In the data rows, 128 means zero.
Each row below has a hidden score, from 0 to 40, with 20 about the middle. What is it? The score is a weighted sum of the row's numbers plus the product of two more (or one squared), each taken from its middle value.
[117 109 134 142 149 125 137 116 143 122 137 131 120 143 131 139]: 19
[117 110 117 113 149 174 128 147 123  64 142 153 101 113 120 166]: 26
[126 143 140 124  98 127 170 114 149 119 111 115 137 118 117 153]: 16
[159 131 227  91  69 164 123 124 119  81  69 126 108  96 118 151]: 16
[159 113 125 129 144  56  83 174 120 185 141  93 134 150 147  71]: 8
[ 79 140 124 138 167 151 159 134 159 115 143 123 135 148 108 149]: 23
[ 83 136 125 102 111 151 120 134  97  90 168 137  86  78 143 151]: 29
[133 169 152 202 148 121 157  95 146 171 129 153 159 184  78  94]: 22
[104 127 115 114 129 123 126 154  86 116  97 150 103  89 138 143]: 28
[ 96 135 121 110 112  90 126 151 157 177 184  44 187 105 138 103]: 15
[ 91  91 154 132 104 127 130 131  66 130 133 197 119  98 140 126]: 31
[186 165 135  96 131 165  29 164 120 153 120 119 148  82  95 104]: 15
[115 146  98 163 129 122 121 128 116 138 129 166 123 128  77 105]: 24
[ 99 132 125 122 121  35  50 124 146 198  77  71 130 146 135  32]: 15
[115 136 123 123  91 111 171 109 160 115 100 108 118 116 114 162]: 14
[130 150 160 111 133 132 128 129 119 127 125 140 100 112 124 129]: 20
[152 185 117 119 126 128 135 126 150 128 144 123 130 140 118 133]: 15
[140 119  95 143 128  89  69 114 101 113 165 167  89 165 197  91]: 24
[116 120 114 140  98 156 137 115 182 124 125 152  73 137 117 144]: 19
[143 215 141 167 127 137  98 106 121  97 190 144 118 138 125 175]: 24
[156 121  95 102 186 151 117 124 136 107 102 120  96  89 105 116]: 22
[128 108 120 103 127 169 153 133  61  91 126 144  85 135 137 155]: 29
[179  88  99 135 147 125 142 158 153  47 120 149 251  84 104 141]: 20
[118  64 110 122 156  61  50 132  89 183 197 103 105 160 159  60]: 11
[164 112  99 132 192 129 161 135 151 142 105 139 137 127 121 151]: 13
[124 110 142 130 131 143 131  97 169 140 141 142 134 168 111 126]: 17
[ 93 100 123 113 106  59  29 125 104 168 124 117  98 148 178  76]: 17
[150 133 117 161 143 127 152 153 117 170 103 140 157 151 107 143]: 24
[156 148 134 149 143 114  75 148  80 123 161 179  83 169 200  91]: 28
[129  78 123 132 114 123 177 128 133 123 100  98 149 135 116 172]: 21
[131 119 157 134 198 127 154 125 111 106 139  98 135 107 144 135]: 20
[ 89  85 145 108 102 121 125 138 169  82 117 124 187 161  82 121]: 17
[160  90 141 158 175 142 140 117 162 152 153 134 151 180  75  95]: 17
[168 114 110 128 110  80 127 126 136 152 144 127  91 131 158 117]: 6
[171 190 132 116  68 133  61 116  59 102 167 160 134  35 133 125]: 20
[118 187 131 120 133 143  75  95  54 103  89 147  86 119 187 127]: 31
[ 73 102  98 165 103 120 142  98  91 106 124 153 129 147 175 110]: 31
[ 91 148 129  86 138 136 125 137 101  99  96 155  85  89 143 128]: 27
[228 103  85 173 160 138 156 122 130 153 121 160 175 154  89 146]: 10
[131 112 122 122 125 135 139  76 117 111 125 117 132 106 146 147]: 20
[150 145 140 145  83  51  80  97 148 207 141  54 165 137 141  46]: 10
[195 108 206 155 119 142 137 135 148 125 131 116 157 144 112 123]: 14
[120 138 109 150 157 125 161 118 154 146 158 147 132 155 107 151]: 17
[129 182 159 165 130 120  74  81  87 108 154 161 118 172 195  90]: 29
[116 129 141 155 113 133 172 131 145 134 146 128 145 137 114 151]: 21
[ 69 211 125 100 155 159 103  80 169 122 114 140 137 170  93 113]: 22
[153 139 132 124 146 156  82 115  63 115 101 188  48 114 182 116]: 35
[167 131 114 108 134 136 129  99  91 105 143 145 110  89 149 140]: 21
[ 94 129 115 155  88 107 161 132 154 136 116 100 137 127 117 146]: 22
[112  79 223 117 138 125 128 134 156 144  78 148 128 151 118 111]: 22
[147 165 128 106 118 159 119 134 106  88 108 131 115  78 128 141]: 23
[132 110  98 129 145 141 159 176 131  90 158 130 159 135 138 149]: 20
[169  87  94 142 155 134 138 171 168 140 130 123 149 154 105 129]: 11
[145 105 132  69 222 145 106 128  79 103  88 137 116  53 159 137]: 25
[126 151  99 144 148  74 115 145 160 216 130  73 123 131  87  71]: 9
[130  75 134 156 103 165 146 151 212  91 126 118 201 155 123 114]: 15
[134 148 146  78  73 155 100 157  80 106 131 150 107  69 141 135]: 27
[108 160 135 182 143 123 147 127 161 164 148 178 172 179  72  79]: 22
[152 114 208  98 126 152 130   7 118  97  87 134 125  94 135 133]: 11
[155 152 127 107 144 138 151 124 149 103 102 116 123 107 122 150]: 13
[108  46 143 106 120 161 105 139 118 111 137 151 124  98 156 149]: 24
[187  94 146  91 138 138 107 136 111 128 114 142 148  63 126 121]: 12
[ 91 129 103  88 147 174 111 157 114 101  86 164 112  87 145 146]: 30
[128 136 118 160 127 150 146  96 170 142 125 140 156 154  96 122]: 20
[164  99 186 109 120 202 131  64 114  96 163 178  80  80 122 166]: 27
[117  61 103 139 110 134 173 132 146 135 110 133 146 142 111 136]: 24
[163 169 148 145 140 126 161 119 146 143 106 131 133 135 110 151]: 14
[164 150 107 117 173  47  53 131  84 199 155 109 117 159 163  72]: 9
[119 140 123 100 108  78 127 116 128 143 128  35 189 127 130  77]: 10
[135 148 148 130 249 151 112 133 159  88  97 118 147 156  88 119]: 14
[139 127 174  92 163 122  73  64  44  92 103 196  69 146 198  70]: 34
[152  87 165 145 145 131 131 119 156 131 116 113 144 149 105 138]: 14
[136 129  78  65 106 156 127 120 110  85 118 130 144  96 122 167]: 20
[127 153  94  81 127 124 104 138 110  94 116 116 149  82 149  98]: 21
[ 42 179  95 177 133 114 160 149 156 154 211 126  54 130  89 168]: 22
[174 110 180 148 120 130 128 155 149 139 173 127 123 148 101 127]: 12
[139 118 126 101  52 154 111 145  81 116 169 156  93  99 169 141]: 23
[111 155 147 116 147 171 146 143 162  98 164 121 135 129 109 161]: 19
[172 125 146 181  92 119 130 113 123 149 153  75 160 155  93 148]: 16
[156 106 167 114  57 153 158 116 149  87 125 112  79 117  90 139]: 12
[151 116 142 145 155 134 147 106 174 122 105 116 147 162 102 133]: 10
[102 182 164 145  94 159  95 116 169 145 134 135 171 167  83 103]: 21
[166  91 122 111 112 146 147 122 132  99 130 130 130 102 129 148]: 16
[104 123  86  97 114 160 128 127 124 113  72 140 110  98 124 135]: 27
[109 150 112 112 132 143 139 149 160 107 161 114 120 146 120 165]: 17
[ 90 144 128 101 168 157  89 159  78 123 125 144 133 141 179 166]: 32
[ 98 122 120 197 120 120 148 136 123 179 168 152 130 165  95 132]: 23
[106  90 107 188 141 119 134  91 128 181 162 166 147 166  92 134]: 18
[121 126 108 157 173 136 183  89 166 153 126 155 183 176 115 144]: 19
[120 129  98 106 113 145 120 116 110 115 133 147 103  89 119 124]: 24
[ 96 103 146 162 113 133 147 101 144 126 181 123 140 148 107 111]: 23
[113 168 110 156 135 123 162 114 164 135 108 121 161 161 108 142]: 15
[147 121 108 124 139 132 125  88 100  62 164 143  79 128 109 137]: 24
[114 137  71 128 169 136 131  99 150 135  81 124 141 145 116 139]: 21
[ 99 142 148 129 115 126 156 114 119 171 162 178 101 128 110 160]: 14
[142  67 134  79  56 105 103 133  86 140  93  47 133  90 139 122]: 29
[149 130 120  78 127 151  76 115  82 109 105  78 127  71 165 165]: 22
[151 168 129 132 193 116 116 114 138 129 125 136 100 144 121 136]: 20
[145 132 127 121 122 150 139 112 148 132 150 137 144 160  97 102]: 18
[145 150 125 152 149  99 129 105 134 129 198 100 154 133 161 134]: 17
[139 119 151 189 115 115 152 200 135 182  82 163 156 178  90 126]: 37
[175  90 102 133 108 149 150 156 171 131 156 135 112 157 112 140]: 10
[ 85 123 113 161 118 127 170 162 147 158 168 133 148 148 111 153]: 22
[131 104  80 111 120 147 139 150 144  99 136 101 170 103 131 139]: 20
[180 124 139 187 116 121 161 174 142 175  85 154 151 151  94 132]: 25
[ 88 145  83 138 100 102 177 109 105 142  88 131 150 132  98 167]: 29
[129 104 132 142  49 136 104 138 163 145 123 130 135 140  98 118]: 22
[ 98 131 114 163 144 138 177 135 139 175 129 147 169 136 117 131]: 26
[140 164 131 195 148 121 158 145 140 197 126 169 127 192  95 123]: 19
[137 114 114 152 171 142 129  92 193 162  66 140 165 170  78 125]: 15
[145 123 201  92 109 169  99  88  94  85 159 184  64 122 208 107]: 32
[122  72 177 165 135 188  92 104 115 144 202  98 134 119 111 183]: 28
[148 132 144 108 116 112 175  72 137 101 121  91 116 113 113 122]: 6
[158 111  86  94  68 136 123 136 111 103 127 120 117  81 124 151]: 18
[117 150 130  88  88 141 116 142  81 104 104 139 111  75 148 140]: 29
[115 123 125 118 104 121 149 112  90 105 119 128 148 141 176  99]: 21
[110 118 120  43 114  75 148 115 174 101 114 102 120  97 171  67]: 6
[145 125 103 135 139 166 104 139  96 119 130  81 123  75 136 105]: 29
[154 131 150  88 157 158 125 128 122 115 166 108 138  82 135 133]: 20
[191 124 124  62  61 166 107  81 125 120 146 132 142  90 120 144]: 13
[145 106 156 136 192 163 135  95 186 107 116 126 150 140  96 154]: 14
[195 172 110 146 111 125 153  88  97  96 114 177  93 121 121 185]: 17
[143 150  80  84 130 160 127 160 131  79 131 122 132  96 121 154]: 19
[145  98 112 114 138 145 138 111 147 106 129 114 143 132 109 148]: 15
[136 138 151 109 114 116 124 144 134 141 140 113 135  98  99 123]: 16
[145 113 143  68 164 156 117  85  90  86 112 163 164  87 126 132]: 23
[ 90  99 112 132 153  94 153  94 146 142  50  85 138 114 134 132]: 18
[102 142 136  94 175 167 122 132 114  89 150 147 132  84 143 144]: 29
[166 140 164 112 113 154  83 138  76 101 144 209  56 131 202 114]: 28
[164 153 138 147 142  85  54 118 101 121 172 160 107 168 201  97]: 21
[121 145 129  97 127  80 138 120  85 106 156 134 144  99 126 150]: 17
[113  73  78  86 151 164 129  80 119  91  89 110 134  89 139 161]: 23
[ 99 172 114 119 100 160 147 144 119 109  85 124 158 139 110 148]: 23
[121  88 127 125 127 148 161 116 144 112 115 117 168 129 109 169]: 20
[170 127 147 106 101 164 123 120 126 135 153 138 125  81 138 139]: 16
[ 91 126 109  85  95 148  91 112  67 108 100 162  77 106 178 134]: 32
[ 77 169 142 145 144 118 119 176 115 108 104 157 103 122 181 198]: 26
[125 207  84  97 127 153 125 129 140  95 127 129 127 115 115 146]: 20
[ 78 121 137 105 125 106 111 200 108 124 255 120  91 103 164 132]: 11
[117 127  66  99 136 156 119  99  99  98 128 138 111  89 154 136]: 31
[ 84  97 159 162 129 134 156 141 156 139 123 129 156 169  93 121]: 26
[131 141 117 135  94 144 119 159 155 145 125  99 157 153  89 128]: 20
[129 122  31  88 136 157 100 117  96 108  82   0 127 109 124 137]: 9
[122 139 148 108 152 146 143 127 124  88 140 126 112 130 131 148]: 19
[151 149 108 147 165  96 116 115 108 134 169 109 135 140 166 119]: 21
[107 104  99 136 135 128 129 137 161 150 114 115 134 152 110 121]: 19
[121 114 116 141 163 124 160 103 153 132 138 116 157 169 104 147]: 15
[117 123 104 145 107 164 121 148 189 103 122 110  85 171 122 141]: 16
[191  55 118 140 108  84 136 122 151 178 129  49 169 138  91  65]: 11
[123 183 125 110 122  56  76 159 134 177 101  77 146 143 151  99]: 13
[145  57 136 143  56 137 163 152 145 136 121 139 145 157 114 148]: 28
[160 137 150 137 123 127 156 121 139 105  59 121 149 130 115 151]: 13
[ 95 184 189 137 106  95 136  94 121 144 146  95 162 128 145 118]: 17
[170  99  90 133 115 148 139 121 143 128 101 146 174 156  86 101]: 19
[159 187 129 174  54 107 144 136 155 149 135  89 148 127 114 137]: 17
[158 114 134 137 118 124 169 119 153 128 135 117 123 123 119 153]: 13
[ 95 111 182 151 170 105  88 114 167 150 142  93 145 108 104 129]: 16
[144 108 104 144  76 122 132 162 157 129 109 119 144 160 108 138]: 20
[169  32 121 115 129 137  98 138  70  96 140 169  92 126 191 125]: 22
[ 82 148 132 126 100 150 118 142 172 138 154 138 130 149  82  99]: 22
[ 93 120 145 113 123 161 155 162 153  93 135 113 132 113 121 147]: 22
[128 101 101 112 129 148 112 122 132 139 143 135 124 106 118 109]: 20
[139 140 136 160  55 154 147 133 187 138 137 128 156 177  97  95]: 17
[133 153 112 112 153 114 155 106 136 104 168 117 131 121 123 164]: 15
[118 128 155 124 142 124 172 159 148 117 133 114 120 116 120 156]: 17
[113 126 174  77 166 150 129 154 100  61 132 112  94  81 137 159]: 20
[144  37 199 134 137 147 115  66  69 112 150 188  84 145 188 127]: 29
[137 129 145 121 126 133 128  50 138 129  96 136 117 124 124 129]: 18
[130 154 103 150 141 103  62  86  93 113 124 195  81 158 208  81]: 35
[125 107  82 170 112  99 133 114 125  88 243  97 146 164 154 138]: 19
[138 121 125 167  48 147 145 148 141 160  65 133  96 159  95 172]: 31
[103 120 125  89 102 155 109  95 104  85  96 134 105  75 154 141]: 26
[146 124  91 121 131 120 121 132 121 109 137 189  95 158 188  84]: 23
[143 185  94  96 168 145 133 144  95 103 139 142  92  35 149 177]: 21
[118  67  96 162 124 135 154 116 160 141  99 139 160 159 103 137]: 22
[141 141 189 125 113 100 177 120 121 105 128  96 173 130  98 165]: 14
[131  64 159 111 149 140 139 140 144  99 120  77 151 135 115 159]: 12
[ 89  99 118 111 135 144 107 122 135 121 144 129 118 112 111 130]: 23
[124 131 127  96 129 131 117 183  92 124 113 169  97  81 145 140]: 20
[116 111  99 114 118 141 134 121 160 141 155 123 166 136  89 154]: 15
[123 102 105  87 106 160 102 136 100  92  92 132 115  82 116 168]: 26
[144 122 147 148 105 138 171 148 123 140 132 121 129 160 114 161]: 22
[146 116 196  87 100 143 104 183 107 107 159 136 109  76 122 129]: 20
[174 108  80 149 147 137 118 115 147 154 121 114 153 132 105 119]: 16
[124 125 173 135 128 134 171 114 148 138 145 133 137 129 119 142]: 18
[140 132  90 144 102 122 166 134 157 136  60 121 127 128 111 152]: 19
[138 120 131 168 182 104 127 140 186 136 124  99 108 140 116 118]: 13
[107 104 146  90 122 150 133 154 125  87 134 122 128  99 121 151]: 22
[109 144 152 142  12 103 162 113 148 129 136 128  84 122 128 139]: 20
[130 155 148 102 135 147 113  88 106 103 154 133 100  83 117 128]: 26
[122 176 137 115  63 126 130 100 155 120 146 191  80 116  88 165]: 11
[103 174 108 136  97 157 129 110 153 139  70 136 153 149 101 131]: 22
[102 162 197 109  84 120 122  85  79 122 138 161  94 117 180 137]: 25
[122 145  78 129 119  88  56 134 100 134 151 151 104 161 207 113]: 21
[163 136 111  86 160 163 122 130 124  79 136 124 124  88 123 149]: 20
[156 127 120  80 118 157  83 178  70 127  83 163  80  99 196 100]: 27
[159 130 162 125 135 128 115 139 127 128 150 127 108 105 135 135]: 15
[141 140 193 175 225 130 172 130 144 155 128 140 142 167 106 150]: 19
[128 215 129 108  82 154 124  94 115  72 132 129 115 118 132 134]: 14
[104 131 159 111 136 142 155  96 140 105 121 137 116 146 131 132]: 17
[127  96 100 109 113 128 126  89 108 116 187 143 100  97 126 143]: 18
[208 116 122 134 178 105  52 150  74 113 120 170  79 173 211  90]: 24
[ 68 161 121 119 135 158 135 122 146  95 125 124 150 113  99 135]: 23
[140 142 109  76 187 164  79 245  77 108 116 175  84 121 125 114]: 24
[120 128 167 138 146 157 124 102 165 152 132 123 150 144  91 160]: 18
[113 146 127  83 134 146 145  97  83 138 104 178  86  78 136 170]: 23
[186 148  92 100 137 108 136 144 108  95 192 160 102 102 134 132]: 8
[ 98  93 111 109 193  81  46 159  98 146 133 119  92 149 194  94]: 22
[160  89 107  85 152 167  96 133  85  98 195 141 118  61 143 152]: 18
[140 175  70 170 136 144 159 166 142 157 142 145 150 160 102 136]: 21
